Each named move below is a turn or a mirror, shown by a few rows before and after it. Which moves, in which order, take the first row of each later pair to the second? The first pair is answered.
Q_183:
[ 0 -6 -2  2 -9 -1 -6 -2  1 -3 -4  0  4 -6 -6 -2] -> [  0  -6  -5   7 -10   1  -3  -2   2  -1   1   0   4  -7  -7  -5]
[ -2  -2  -3  -2   0  -8  19   1   9 -10  -3  -8 -10  12   6   2] -> [ -3  -2   5  -6   4 -11   8   0   7 -13 -12 -10  -6  13   7   5]
[  4   6  11   8   0  -4  -2   7  -2  17  -3   3  11  15 -20 -10] -> [  6   6   7  11  -1  -4   4  11  -1  18   0   4   9  13 -20 -10]
Q_327:
[-2  5  1  2  2  3  7 -5  1 -8  4 -3 -4  6  1 -4] -> [ 5 -6  0  6 -1  1 -1 -3  4 -6  4  3 -3  6 -4 -6]
[-2  3 -1 -2  1  3  0 -2 -4 -3 -7 -5  3 -5  1  9] -> [-3  1 -7  2 -3  1 11  1 -3  3  2  0 -1 -2 -3  1]
[ -9  13  14  -2   5 -14   9   7  -4  18   7  -2   5  12  -2  -2] -> [  0   1  14   1   4 -14  -9   6   1  18   2   3  12   7  -8  -5]
Q_679:
[  9  -7  -4   0  -4   6 -27   1   6  -7   1   2  10   3 -14 -10] -> [ 10  -8 -17  -2  -5  13 -21   4   4 -14   2   3   5  -4  -7  -5]
[ 4 -7  8  5  2  2  3  4  3 14  0 -7  2  1 -7 -5] -> [  6 -10  11  -1   3   5  -7  -2  -1   7  -7  -7   3  -2  -3   4]
[ -3   3   9  -5   0   0 -14  -6   2  -3 -12   0   3  -1   1   1] -> [-5  1 -7 -6 -4  7 -2 -1 -2 -9 -7 -1 -5 -9  7  1]
[-10  -4   2   7   3  -6   5  10  -2  14  11   0   1  16  -6 -15] -> [ -6  -7  13  -5   7  -6 -20   2  -2   4  -8   0  11  14  -9  -3]
Pairs:
Each pair is 2 to 3 moves apart.
[ 27 -10  -9   6 -17  -6  -6 -12   1  15 -11   8  -3  19   4 -13] -> [ 14   7   4  -3 -11  -8  -3 -17  -3  14 -16  -4  -2  31   9 -10] : Q_327 Q_327 Q_679
[-17  19  12  10   7  -7   8  -6  -5  19   4 -12  -1  16  -1 -16] -> [-20  15 -15   3   3  12  23  -2 -10  -7   4 -14 -15  -6  15  -3] : Q_679 Q_679 Q_679
[  5 -30 -31  -1 -22  13 -13 -10  13  -9  11  12  -1  -5   8   8] -> [  5 -24  -6   9 -21  -6 -19 -10  20  22  15  14  12  19 -11  -9] : Q_679 Q_679
[ 13 -37   5 -30 -13 -12 -20  17  -9 -11  -3 -13  19 -13   3   3] -> [  0 -20 -19 -26 -18  -3  21  25 -14 -14  15 -18  -2 -17  15  -1] : Q_679 Q_327 Q_327
[  6  -8  -3  -6  -5   6 -11  -1   1 -12  -4   0  -1 -11   6  13] -> [ 0  0  0 10 -6 -5  7  2  6 14 15  3 -2  5 -7 -9] : Q_679 Q_679
[-19  26  36   4  25 -10  -5 -11   8  10  -3  -6  19  37   0 -19] -> [ -3  -7  15 -16  23  11 -36 -14   4 -39 -27  -2  17  -4  15  14] : Q_327 Q_327 Q_679
[  0   7  -9   1  -7  -1  18  15   3  19  18   3  -3   6   0 -12] -> [  8  -4   8 -17   1   0 -25   1  -1  -4 -14   0  13  -2   4  13] : Q_679 Q_679
[ -8   0  -9 -22   5  11   2  -2 -10 -26 -13 -13   3 -19  16  39] -> [ 13 -28 -34   9  -8   5  13  16   1   5  18  11  -1 -24  -4   7] : Q_327 Q_327 Q_679
[ -4  -3   9  13  -2 -13  -5  -1   0  30   7  14   6  17 -20 -19] -> [ -5  -9 -32  10 -12  12  18   7  -8  -1  16  13 -15 -11   2  -6] : Q_679 Q_679 Q_679
[ 13 -20   8   6  -1 -11 -24   2   9  11 -12   4  17   3 -13   2] -> [-17  21   3 -13   5   0  10  -2  -5 -10 -13 -17  -2   8  15  15] : Q_327 Q_679
[ -7  -5 -21  12   1 -13  46  22   2  20  -6  -5   5  19   1 -11] -> [ 14 -39 -26   2   1  -7  -1  14   4 -12 -32   3  14 -12   3  11] : Q_327 Q_679
[ -2   2 -19  -6   0   4  17   8   9  -2  18  -3 -17 -10  11  -1] -> [  3   1  20  -9   6 -15 -20  -5  14  13  -3  -4   7   9  -2   0] : Q_679 Q_679
[ -4  -2 -21   1 -11   1  28   7  -1  -3   8  10 -13  -7  -1 -10] -> [  4 -12 -20   4 -12   0  19   8   2  -1   9  16 -10 -10  -4 -13] : Q_327 Q_327 Q_327
[ 13  -8   2   7  -9  -1   4  10   9  21  14   6   4  10  -9 -10] -> [ -6  17   9 -17   3  10  10  -1  -1  -7  -5 -11   0  11   9  15] : Q_679 Q_327 Q_679
[ -6 -13  14   6  -5   4  12  11  13   8 -15  -7   8  11  -5  -9] -> [ -8  -8  15  -2  -3   9   8   6   9  -4 -21 -10   8   7   0   1] : Q_327 Q_327 Q_679
[  0  -5 -21   7 -15   4  19   4  -1  -6   9   3  -1 -12   4  -7] -> [  4  -5  17   3  -6 -10 -15  -8   8   5  -8  -1  21   5 -10  -4] : Q_679 Q_679
[-10  21 -12  11  10   7  26   7   5  -1   6  -4  -2  -1 -12  -7] -> [  2   3   6   1  18   4 -16  -3   7 -13 -18  -4  14  -9 -16   8] : Q_679 Q_327 Q_679
[ 15   1  -6  15  -2  -7 -15   3  -1  15  11 -12  -4  -1 -22 -21] -> [ -2  26  -6   7   3  -6   5   0  -9  10  11 -23 -11   9  -9 -16] : Q_327 Q_327
[  5 -13 -17   5  -4   4   4   6   1  -4   8   7  -7 -10   3  -3] -> [ -6   4 -16  -1   1   8  13   4  -2  -8   4  -4 -10  -6  12   3] : Q_327 Q_327
[  6   0  11  11   8 -15 -21  22  -4   4  -2  14   3   5 -14   2] -> [ -2  12   1  15   6 -12   2  26  -6  11   9  13  -6  10 -11  -4] : Q_327 Q_327
[ -4  -4  11  -3   6  -6 -11  -1   9  13 -10  -5  11  -2 -14   2] -> [-14   7 -11  -5   1   5  18   6   1   0  -1  -9  -8  -9  -1   4] : Q_679 Q_327
[  4   2  -5  16  -8   2  13   7   3  11  25  19   0   0  -4 -24] -> [-10  24  29  -4   5  -4  -9 -10  -2   0  -3   2  13  15   2  -3] : Q_679 Q_327
[ 10 -17  12  -1   0  -7 -17   4   3  -6 -14  -2   8 -12  -3   6] -> [  0   2  -7   7  -8  -4  26  12   0   4  11  -5 -10  -7   0  -8] : Q_679 Q_327 Q_679
[-10  10 -17   8   3  15  38   7  -8  -9   5 -10 -10   1  10 -10] -> [ -1  -1 -23  15   1  13  34  11  -5  -1  13  -5  -9  -1   4 -15] : Q_327 Q_327 Q_327
